In the data rows, the value 128 means zero.
Here are some points, one per row:
[182  99 172  34 149 155 155   0  54 107 133 128  83 114 154  90 109 102
 152 152 155 110 140 137  90 135  73 125  96  67 137 128 122 136  79 179
 120 139 123 172 137 119 149  57 138 149 217 153 127  88 160 135 198 153
 138 162 128 156  83 109 189 198 114 102]
[145 149 134 108 138 119 139 119 170 222 161 139 124 141 120 100 144 202
 169 194 157 121 103 151 140 183 161 131 129 178 130 169 146  59 178 115
 150 111  98  79  44 144 126  15 121 120 156 134  76 171 197 194  54 177
  76 125 125 156 146 130 132 123 151  84]
[117 109  96  98  49 139 124 172 186 177 193 130 131 170 125 129 208 140
 103  89  88 148 111 138  56 116 113 141  27 117 147 142 103 114  61 136
 130 193  86  66 128  71 182 164 139 191 131  61 107 159 183  97 160 165
 100 184 117 133  74  90  81 108 176 128]
[181 138 180 185 102 103 175 187 158  59  96 146 152 108 220 139  66 133
  70 126 140 177 210 137 172 176 107 163 133  79  85 211 128 107 179 132
 124 194 154 137 109 161  72 185 104 136 162 153 158 148 165 136 188 147
 124 165 174 147 127 145 120 156 171 121]
[166  83  93 146 188 184  28 147 155  99 118  88  93 157 158 119 109 169
 211 101 141 140 152 125 151  77 143 156 122 165 148 102 188 103  87  76
 172 192 114 126  76 141  69 157 108 159 161 103 157 139 160  92 125  27
 149 112 133 171  44  94 128 151 122 189]
[161 111 125  59 144 140 156 126 165 157 114  54 107  40 160 167 202 106
   2  55 128  86 170 155 151  72 187  92 133  92 211 137 113  98 151 129
  64 162 145  77  94 160 138 123 175 126  90 128 111 131 109 170 101 171
 182 114 149 116  82  85 184 140 122 131]
[114 108 102 165 131  48 142 129 159 176 100 156 103 112 132 107 169  87
 210  89  77  41 151  89 101 120  92  89 103 123 181 121 138 105 142 143
 126 215 121 195 127 127  64  83 137 146 124 145 223 145  72 154  89 169
 101 126 135  87 136 163  94 195 105  98]
[159  88  88 187 131  94 121  86 128 106  96 197 103  76 122 133 126  89
 128 142  78 120 105 165 123 146 132 106 182 107 115 126 138 194 125 100
 194 119 148 141 188 123  62 105  90 212  64 135  15 130 181 147  85  89
 146 139 154 140  77 176 109  28 103 109]
[164 122 116 120 130 148 133 203 150 131 108 137  79  83 143 117  92 202
 153 157 103 145 104 127 113  60 111  70 173 129 154 200 199 150  72 139
 144 111  96  55 139 170 107 102 112  67 118 158 101  58  83 131 193 148
 103 179  79 122 169 117  64 132  54  58]
[118 104 109 106 164 127 148  90  71  78 131 168  86 169 123 116 182 133
 117 159  11 155 106 183 150 121 124 136 135  83 110 161 107  37 143 197
 164 148 131 145 129 197 159 177 160  85 114  78 126 179  93 129  99 122
 132  93  74 171 210 203 113 126 143 196]
[140 161 168 130 126 127  97 119  91 167 111  73  86 211 145 192 133 144
  87 107 116 159 175  74  73 116 107 177 185 134  82 129 100 214 137 149
 128 130 174 180  52 162 112  69 105 143  48 125 171 187 128 101 171 134
  87  81  39 163  79 102 123  85 112  77]
[ 85  76 163 134 102 127  40  83  65 148 141 227 175 165 193 162 188 222
 107  66 206 110 144 108 140 109 130 138 181 106 154  83  88 120 202 144
  94 118  93 162  93  97  77 134 122 132 167  84 116  19  90 163 131 120
  82 128 105  39 186 121  97 128 108 145]
[112 145 128 178 165 183 130 140 199 138 115 145 122 114 100 103 107 124
 110 140 150 119 159 151  73 105  68 203 189 106  45  40 165 117 115  87
 141 125  76 151 140  94 186 135 208 138 132  80 119 201  85 237 200 113
 176 187 121  97 117 148 183 136 124  93]
[137 110  94 138 132 141 157 148 172  53  45 199 138 180 118 166  88 109
 139 161  96 130 103 153 155 192 159 131  98 157 151 127 139 180 163 138
  85  77 121 152  88  68 180 147  98 118 102 154 152 136 174 129 114 208
 210 148  46  37 118  97  76 179  52 173]
[ 82 203 140 106 115 118 170 134 161 193  60 188 151 110 147  89  57 175
  79 160  80 114 120 168 121 123  92 178  39 189 108 141 158 189 115 125
 124 163 218 136 144  89 116 136 126 117 110  87 140  48 104 121  94  89
 102 126 164 186 152  69 190 107  81 184]
[118 157 156 108 162 137  81 194 103  96 174 118 148  98 104 146 161 134
 148 193  82 131 147 103 114 127 163 116 142 158  42 103  60 135  60 181
  65  84 197 134 144 119 139 153 139 110 131  50 136 104 156 137   0 123
 143 160 180 104 102 104 108 194 102  89]
[ 94 103 105 136 138 113  66 137 108 134 152  95 138  57  64 120 116 188
 180 106 214 199 143 183 155 140  77 130 117 131 101 122 104 109 129 201
  66 169 136 154 170  93 157 156 104  96   0 181 102 147 159  59 114 171
 115 138 119 152 127 174 169 152  90 169]
[132 100 105 144  96  79 128  83 165 212 165  53 123 200 118 190  47 163
 103  80 154 116  56 122  72 135 153 123 191 123  98 170 120 176 155 169
 135 177 120 105 198 145 126 111 136 127 178 150 130 134 132 122  96 106
 197 133 176 143 205 139  94 196 142 181]
[103 128 131 109 164 108 158 172 130 121 158 113 124 125 111 149  91  99
 117  32 127 150 142 126 130 114 201 123 108  93 198  60 119 149 115 155
 151  92 189 144  60  96 163 120 167 116 180 131  50 169 132 200 184 102
  49 109 186 183  87 209  86 156  64 165]
[143  73 134 132 183 136  64 111 162 164  82 106 253 166  94 103 102  32
  83 162 137 145  86 141 118 107 151  78 106 145 141 135 117 103 148 187
  96 136 134 118  85 196 108 136 130 166 150 124  99 114  77  40 146 105
  97 219 116  81 101 173 162  99 152 105]
[117 135 110 153 102 152 140 107  91  35 142 154 210  53 107  50  80 130
  89 129 151 138  74  55 110  14 100 141 142 101 153  93  81 134 197 141
 161 120 130  89 116 112 178  99  74 153 134 126 234 158 169 129  52 142
 154 127 155 181 182 112 101 106 108 102]
[153 137 200 103  92 123 140 102  74 190 125 117 189  86  83  70 140 171
 163 117  34 181  68 114 189 130 155 163 152 170  93 171 128 123 158  91
 133 107 123 102 188 115 125 131 127 165 168 166 120 169  40 139 156 163
 123  62 134  43  37 102 119 135 111 181]
[164 141 169 121 160 163 124 180 121 121 107 227 126 126 101 168 129 124
 128 131 106 130 157 128  48 151 131  37 134  84 114 121 143 143 134  38
  61 101  66  98 188 154 150 100  97 132 116 199 144 191 141 118  77 101
  71  76 137 153 171  85 148 162 176 156]
[105 103 163 111 109 122 240 146 126  82 163  31 212 151 189  97  96 167
 202  92 184 117 116 183 125 121  88  56 121 167 112 121 138 150  73  92
 146  66 128 184  99 175 116 151 162 201 108  95 120 135 148 113 106 165
 105  92 136  63 208 145 162  87 140 155]
[ 94 120  90 166 148 206 200  87 150 172 200 149 130 176  99  66  84 100
 114  59 119  60 176 119 170 203 171 120 157 122 118 126 113  34 124  95
  87  90 181 119 178 109 132 134 119 116  91 177 134 126 125  60 138  83
 136 171 109 168 136  44  89  59  84  85]
[164 124  61 179 142 105 159  82 108 117 140  98  63 168 211 123 162  93
  83 168 174 173 140 144 157 100 147 116  90 140  37 100 132 142 126 115
 142 154  95 141 110  97 164 123 171  96 135 207 214  83 130 147 116  50
  54 113 161  32 107 130 103  86 104 146]
[172  93 144 194  91  93  45 126 174 134 169  98  29 103 130  95 104 138
 158 172 128  73 131 163 159 115 148 155  75 103 183 120  82 158 143  99
  84  73 135 137 167 184 209 181 113 141 204  98 123 140 123 114 173 120
 106  72  79 143 120 119 173 104 148  86]
[ 90 126 181  81 128 105 166 108 156 181 119 134 132 115 130 158 117  78
 129 189 160 146 119  46 237  84 121 132 145 107 186 189 129 118  69 102
 103  86  39 174 147 102 175 123 129 154  30  77 151  87 146 135 124  35
 172 141 103 168 110 204  92 175 202 103]
[139 165  83 125 110 173  99 104 167 111 104 117 178 149 171 182 255  72
 164 105 121 167  90 120 120 139  31  97 169 204 126 206 100 115 168 106
 114  77 184 170 148 110 149 129 131  61 213 159 134 109 125 186 153 102
 144 151 134 210 105 151 157  92 122 140]
[174 195 168 142 161 138 124 149  62  80 164  88 110  93  75 144 174 110
 129 175 215  76  39  94 120 198 121 133  82  48 154 153 160 124 164  62
 159 124 210 119 134  91  92 138 161 118  51  98 110 123 112 125 119 108
 148 184 104 119 159  46 121 163 152 160]
[ 97  88 153 107  70 139 117 171 167  32 101  62 150 143 105 133 136 111
 130 154 106 148 185  80 111 186 161 141  81 130 120 106 114 129 178 172
 129 133  92  69 207  82  47  53 190  85 128 107 157  94 124 153 138 101
 117  84  94 138 158 152 174  77 140 144]
[ 40 135 160 114 139  95 150 197 106 105 134 147 117 131 160 119 152 161
 103 145 129  59 101 120 116  98 104 158  42 147  84 100 107 110 149 152
 146  73  70 169 106 170  79 115 132  78 131 206  72 140  95  56 141 141
 255 106 192 152  97 126  80 103 138 123]
[153 172 108 146 149 140  67 149  59 115 171 147 161 136  80 156 129  57
 137  97 154 121 163 118 120 157 217 159 109 153  69 144 187 118  79  96
 129 212 101 153 147 195 189 136 114 123 130  87 154  56 173 172 194 200
 180  63 153 146 139 162 144  76 118 121]
[113 131 101  94  92 150 224 145 117 167 163 116  90 138  84 147  84  78
 147 233 132 125 167 119 105  85  71 122 205 126 216  82 130  83 142 140
 151 165 134 150 120 106  90 141  46  92 161  91  75 113 123  74 138 183
 122  66 151  41 119 122 114  83 181 178]
[100 150 112 131  96  58 154  57 152  49 143 163  67 108 130 217  87 122
 143  67 143 171  96 123  95 145 147 176 132 234 133  69 157  54 123 161
 168  76 150  43 125 180 125 177 138 140  81 125 157 101  96 119 135 112
  96 140 119 119 111 117 182 166 184  85]
[127 187  94 114 108 120  52 147 105 180  42 138 155 179 148  77 173 145
 160 149 101 142 119 147 167 147 165  99 171  62 176  93 150 186  83 138
 204  85 158 112 119  86 119 165 113 130 105 192 134 134 149 129 168 134
 144  93 200 126 199  75 157 141 196  65]
[ 84 168 104 130 128 130 120 102  50 127  96  89 100  88  83  96 128 125
  88  84 141  91 168 127 187 188 113 126 145 156 123 137 136 223  71  55
 143 139  67  78  90  92 106 178 102  99 226 113  87 172  79  71  66 161
  99 166  57 150 157 199 120 131 145 109]
There is one direction along which these points spread out most. How far along it is each point below, from 0 to 99? 50 is the average, and the first point above lies past it. One standard deviation of the points above along it is 16.
[166  83  93 146 188 184  28 147 155  99 118  88  93 157 158 119 109 169
 211 101 141 140 152 125 151  77 143 156 122 165 148 102 188 103  87  76
 172 192 114 126  76 141  69 157 108 159 161 103 157 139 160  92 125  27
 149 112 133 171  44  94 128 151 122 189] 78
[ 84 168 104 130 128 130 120 102  50 127  96  89 100  88  83  96 128 125
  88  84 141  91 168 127 187 188 113 126 145 156 123 137 136 223  71  55
 143 139  67  78  90  92 106 178 102  99 226 113  87 172  79  71  66 161
  99 166  57 150 157 199 120 131 145 109] 44
[112 145 128 178 165 183 130 140 199 138 115 145 122 114 100 103 107 124
 110 140 150 119 159 151  73 105  68 203 189 106  45  40 165 117 115  87
 141 125  76 151 140  94 186 135 208 138 132  80 119 201  85 237 200 113
 176 187 121  97 117 148 183 136 124  93] 74
[153 137 200 103  92 123 140 102  74 190 125 117 189  86  83  70 140 171
 163 117  34 181  68 114 189 130 155 163 152 170  93 171 128 123 158  91
 133 107 123 102 188 115 125 131 127 165 168 166 120 169  40 139 156 163
 123  62 134  43  37 102 119 135 111 181] 37
[103 128 131 109 164 108 158 172 130 121 158 113 124 125 111 149  91  99
 117  32 127 150 142 126 130 114 201 123 108  93 198  60 119 149 115 155
 151  92 189 144  60  96 163 120 167 116 180 131  50 169 132 200 184 102
  49 109 186 183  87 209  86 156  64 165] 77
[117 109  96  98  49 139 124 172 186 177 193 130 131 170 125 129 208 140
 103  89  88 148 111 138  56 116 113 141  27 117 147 142 103 114  61 136
 130 193  86  66 128  71 182 164 139 191 131  61 107 159 183  97 160 165
 100 184 117 133  74  90  81 108 176 128] 67
[118 157 156 108 162 137  81 194 103  96 174 118 148  98 104 146 161 134
 148 193  82 131 147 103 114 127 163 116 142 158  42 103  60 135  60 181
  65  84 197 134 144 119 139 153 139 110 131  50 136 104 156 137   0 123
 143 160 180 104 102 104 108 194 102  89] 35
[161 111 125  59 144 140 156 126 165 157 114  54 107  40 160 167 202 106
   2  55 128  86 170 155 151  72 187  92 133  92 211 137 113  98 151 129
  64 162 145  77  94 160 138 123 175 126  90 128 111 131 109 170 101 171
 182 114 149 116  82  85 184 140 122 131] 68
[174 195 168 142 161 138 124 149  62  80 164  88 110  93  75 144 174 110
 129 175 215  76  39  94 120 198 121 133  82  48 154 153 160 124 164  62
 159 124 210 119 134  91  92 138 161 118  51  98 110 123 112 125 119 108
 148 184 104 119 159  46 121 163 152 160] 27
[ 85  76 163 134 102 127  40  83  65 148 141 227 175 165 193 162 188 222
 107  66 206 110 144 108 140 109 130 138 181 106 154  83  88 120 202 144
  94 118  93 162  93  97  77 134 122 132 167  84 116  19  90 163 131 120
  82 128 105  39 186 121  97 128 108 145] 52
[143  73 134 132 183 136  64 111 162 164  82 106 253 166  94 103 102  32
  83 162 137 145  86 141 118 107 151  78 106 145 141 135 117 103 148 187
  96 136 134 118  85 196 108 136 130 166 150 124  99 114  77  40 146 105
  97 219 116  81 101 173 162  99 152 105] 58
[164 141 169 121 160 163 124 180 121 121 107 227 126 126 101 168 129 124
 128 131 106 130 157 128  48 151 131  37 134  84 114 121 143 143 134  38
  61 101  66  98 188 154 150 100  97 132 116 199 144 191 141 118  77 101
  71  76 137 153 171  85 148 162 176 156] 32
[105 103 163 111 109 122 240 146 126  82 163  31 212 151 189  97  96 167
 202  92 184 117 116 183 125 121  88  56 121 167 112 121 138 150  73  92
 146  66 128 184  99 175 116 151 162 201 108  95 120 135 148 113 106 165
 105  92 136  63 208 145 162  87 140 155] 37
